Where one turn sends some rows of the set: a few examples, then the rows asked
dupek: [  2.1  -8.7 -19.8  -0.7  -5.5   7.9  -8.4   4.8  16.5   6.5 -10.8 -11.1
  33.8   6.9 -14.9  13.0 -19.4  -5.0  23.1 -14.0   8.6   1.9]
kule: [  7.6  -9.4   7.1  10.2  22.1  14.6   1.1   3.1 -22.0 -12.7  -1.9  16.7
  -6.5  -5.4  -3.7  18.6  -4.0 -29.8   6.1 -26.4  10.7   8.7]
zifim: [-15.3   9.0 -29.7   4.2  15.1 -12.9   3.7 -11.0   7.0  26.3  -1.5   2.2
   5.8  -6.3  13.2  13.5  10.4   6.7 -14.3 -13.1  10.5  24.4]
zeri: [ -3.0  -8.1 -18.9 -31.6   2.9  11.5  -7.6   7.8   5.3  12.9   4.4   4.0
  19.5   3.1  -2.6   1.6  19.1 -37.1   2.0   1.9  18.6   2.6]
Kar: [-18.7  19.5  34.0  -6.6  14.6  12.0  16.0   4.0  10.5  14.0   8.3   6.6
   4.5  -5.4  -2.4  -4.9  -8.9  -8.2   3.6   2.4   5.2 -15.1]
kimu: [ -7.9  18.7  32.3   1.5  28.6 -16.0  17.0  -5.2  10.7  -9.0  -3.9  -0.8
   5.7   1.5  14.0  -3.6  -5.5 -13.1  18.8  -1.1  -0.9  -9.1]
Vinik: [-14.9 -11.0   4.5   9.3   8.5 -18.3  10.0 -13.9   9.3   0.7 -25.4 -10.4
  16.9  -1.8  24.4 -16.6  16.8   3.3  -2.3  -6.2 -15.6   9.5]
nugis: [  5.9 -11.3 -16.3   8.2  -0.1  -2.3  -8.7   8.8  18.5  15.7 -10.5  -6.1
  19.3   5.4 -18.8  10.0 -16.5   7.9  24.5 -15.4  13.6  12.2]
Fiv: [ 13.9   6.5   1.0  26.7  19.8   0.9  12.2  -0.2 -15.0  -7.0   0.1   7.5
   4.7 -17.1   1.3  25.7  -9.0 -22.8  10.4  -5.2  16.0 -10.5]
vev: [  6.3  -2.1 -16.6 -15.1  -8.7  10.9  12.6   7.9  -3.6  19.5   0.0  -6.0
  13.2   2.9  -7.2   9.4   1.5 -47.5  -4.6 -15.9  15.1   5.8]
govim: [ -5.0  -6.0   6.0 -36.5  36.1   6.5   1.2 -27.0  -4.8  14.7  -0.1  -8.4
  12.0   2.0  10.0  -7.0  -6.1   7.6   7.6  -4.4  -9.2  -7.8]
laki: [ -7.3   8.3  29.4  -6.7  24.7   0.9  16.4  -5.6   9.9  17.6  -8.8  11.8
   1.8   6.4   3.7 -11.2  -9.9  -8.3  16.3  14.7  -2.3 -14.4]
luf: [-12.7  -8.3 -28.4 -11.5  -4.5 -20.4  18.3   4.9   8.9  15.6   3.6  -7.5
   7.8  -3.9   9.0  13.1  21.9   1.0  -2.5 -14.1   5.6  24.5]
kesu: [ -8.3  15.5   2.5 -15.1  31.0   1.9  20.1 -11.0   5.4   9.5 -20.7 -15.0
  -5.0 -27.7 -12.4  13.0  -2.6  -4.4  16.1 -16.2   4.7 -25.0]
vege: [-11.6   8.7 -31.2   2.5   8.6 -12.9   1.0   0.7  18.6  24.7  -1.9  -7.2
   1.5   3.8  13.1  10.4   1.4   5.8  -4.2  -8.0  20.2  24.7]
timas: [ -1.9  -4.9   0.6  -9.4  -4.7   4.5  -4.2   8.2 -11.1   6.9 -12.7   5.9
  18.8 -40.8   1.7  11.3  -9.8  -7.9  26.1 -32.7   8.8 -14.8]
Zetir: [-18.4   1.4   8.2   3.2   5.7  -1.1  10.3 -24.3  10.5  -5.5 -22.8   2.3
  10.5  -8.9  10.8 -29.3  27.7  -5.0  16.7 -19.7  -3.9  13.2]
Pip: [-13.4 -12.5  -4.9  -4.9   4.1  -1.8  -2.6 -24.6  -8.8   1.9   4.5 -25.0
  15.0  10.7   3.2  26.0  11.6  16.5  19.6 -11.4  19.7   9.2]
Zab: [-20.2   8.6 -17.4  -9.6  19.1 -20.0  -5.4  -9.0  12.6  23.6   6.5  -2.5
   0.9   1.3  14.3  15.7   0.0   4.9   8.6 -12.7   3.7  35.2]
Guvan: [ -0.1   0.3   2.7  -9.7 -12.9  14.3  -1.5   4.9   1.3  14.3  -5.8   4.7
  22.5 -41.3   1.3  -0.6   0.7 -10.6  25.5 -28.2  17.6 -11.2]
mafu: [ 18.6   9.6  15.9  -3.2  16.6  -5.7   9.9   4.0 -34.7  -3.3  -3.3  14.9
   8.5 -10.8  -4.4  10.9  -5.8 -30.8  10.5 -11.5  11.2  -0.4]
Nirud: [-17.2 -10.0   6.2   1.0   5.3  -5.4   9.6 -30.0  -2.2  -8.9 -24.0   1.5
   4.8  -5.7  21.9 -20.4  20.9   3.8  16.9 -13.2   2.4  24.7]
menir: [ -0.3 -13.4  -8.5 -15.0  -9.3   7.6 -22.8   3.4  13.0  16.3 -12.7  -9.7
  13.6  -2.6  -1.2   1.9  18.6 -38.7   1.7  -2.5  17.8   4.6]
betu: [ -9.1  14.8  32.1   3.9  21.9  -8.6   7.8  11.5   6.9  17.5  -7.1  17.7
   0.6   6.7  -1.3  -2.6  -5.8  -1.2  18.5   4.6   5.0 -13.0]
puvu: [ -1.7   4.8 -32.8 -10.4   8.3 -18.4  11.7   2.2   2.5  31.2 -11.3 -13.8
   0.9  17.8   2.0   3.4   4.9   4.4   0.3  -7.7  14.6  16.4]
Rades: [  9.3 -10.2 -19.3 -20.2  -7.6  17.2  -8.7  13.5  -1.3   9.8   1.6   1.4
  17.1  -9.8   1.5  -9.4  14.2 -36.6   4.7  -4.4  16.3   0.4]
tela: [  2.3 -11.9   9.1 -26.0  30.7   6.3   5.3 -32.6  -7.7  17.2  -8.9 -19.2
  16.3  -1.6   3.2 -12.0   3.5  10.5   4.6 -16.0  -8.8  -4.9]
bavov: [-24.4 -13.3   1.8  -3.4   5.3  -3.8  24.8 -23.3  -4.7  -1.7 -26.6  -7.0
  -3.3  -5.3  31.1  -6.2  14.8   1.5   8.5 -23.9  -0.6  11.3]
Gez: [-19.1 -24.0   0.2  -1.3   6.2   1.7 -11.3 -25.4  -9.3  -3.2  -6.3 -24.9
   2.5  14.5   6.1  16.6  12.5   7.0  23.9 -10.7  15.8   8.8]
tur: [-23.2   1.6   5.8   1.5  12.6   5.0   8.9 -26.9 -15.8  -7.4 -30.0   0.0
  12.5  -8.0   3.3 -18.9  17.8  -3.6  10.9  -3.3 -13.2  18.5]
guki: [ 19.6  -5.5   2.9   5.3  17.0   3.4   2.5   9.8 -11.7 -11.4   0.0  17.2
  -5.0 -25.2 -18.1  16.5   1.2 -11.9  -1.1 -23.0  12.3  12.3]
Fuga: [ -3.5  21.7  -8.1  -8.3  30.7  13.7  19.2 -17.3  -4.9   2.9 -21.8  -4.5
  -1.1 -34.4 -10.0  14.9  -1.6  -4.1   7.0 -12.1   5.8 -16.8]
Zom: [ -3.0  -1.0  19.7 -13.2  22.8  -4.9  25.4   1.0  15.7   2.1 -10.0  15.5
  16.8  -5.2  12.0 -10.5  -8.4  -5.5  19.8   9.0  -8.8 -18.4]
rebo: [  8.8   2.3   3.5  11.2  23.2  11.9  13.9   2.1 -20.1  -9.0   6.0  15.7
 -14.9 -20.6  -2.9  21.3  -4.4 -23.7  10.0 -15.8  10.9   1.8]
somi: [ 17.1  -7.2 -13.6 -14.1  -7.8   7.1  -4.5   1.8  -7.2   7.8  13.8  -7.4
  19.8  -1.0   6.0 -10.3  11.2 -37.6  17.4 -20.9  21.8   2.9]

dupek -> Pip
Kar -> guki
laki -> rebo
Now find these:
luf -> Vinik
puvu -> bavov
Zetir -> betu
Gez -> govim

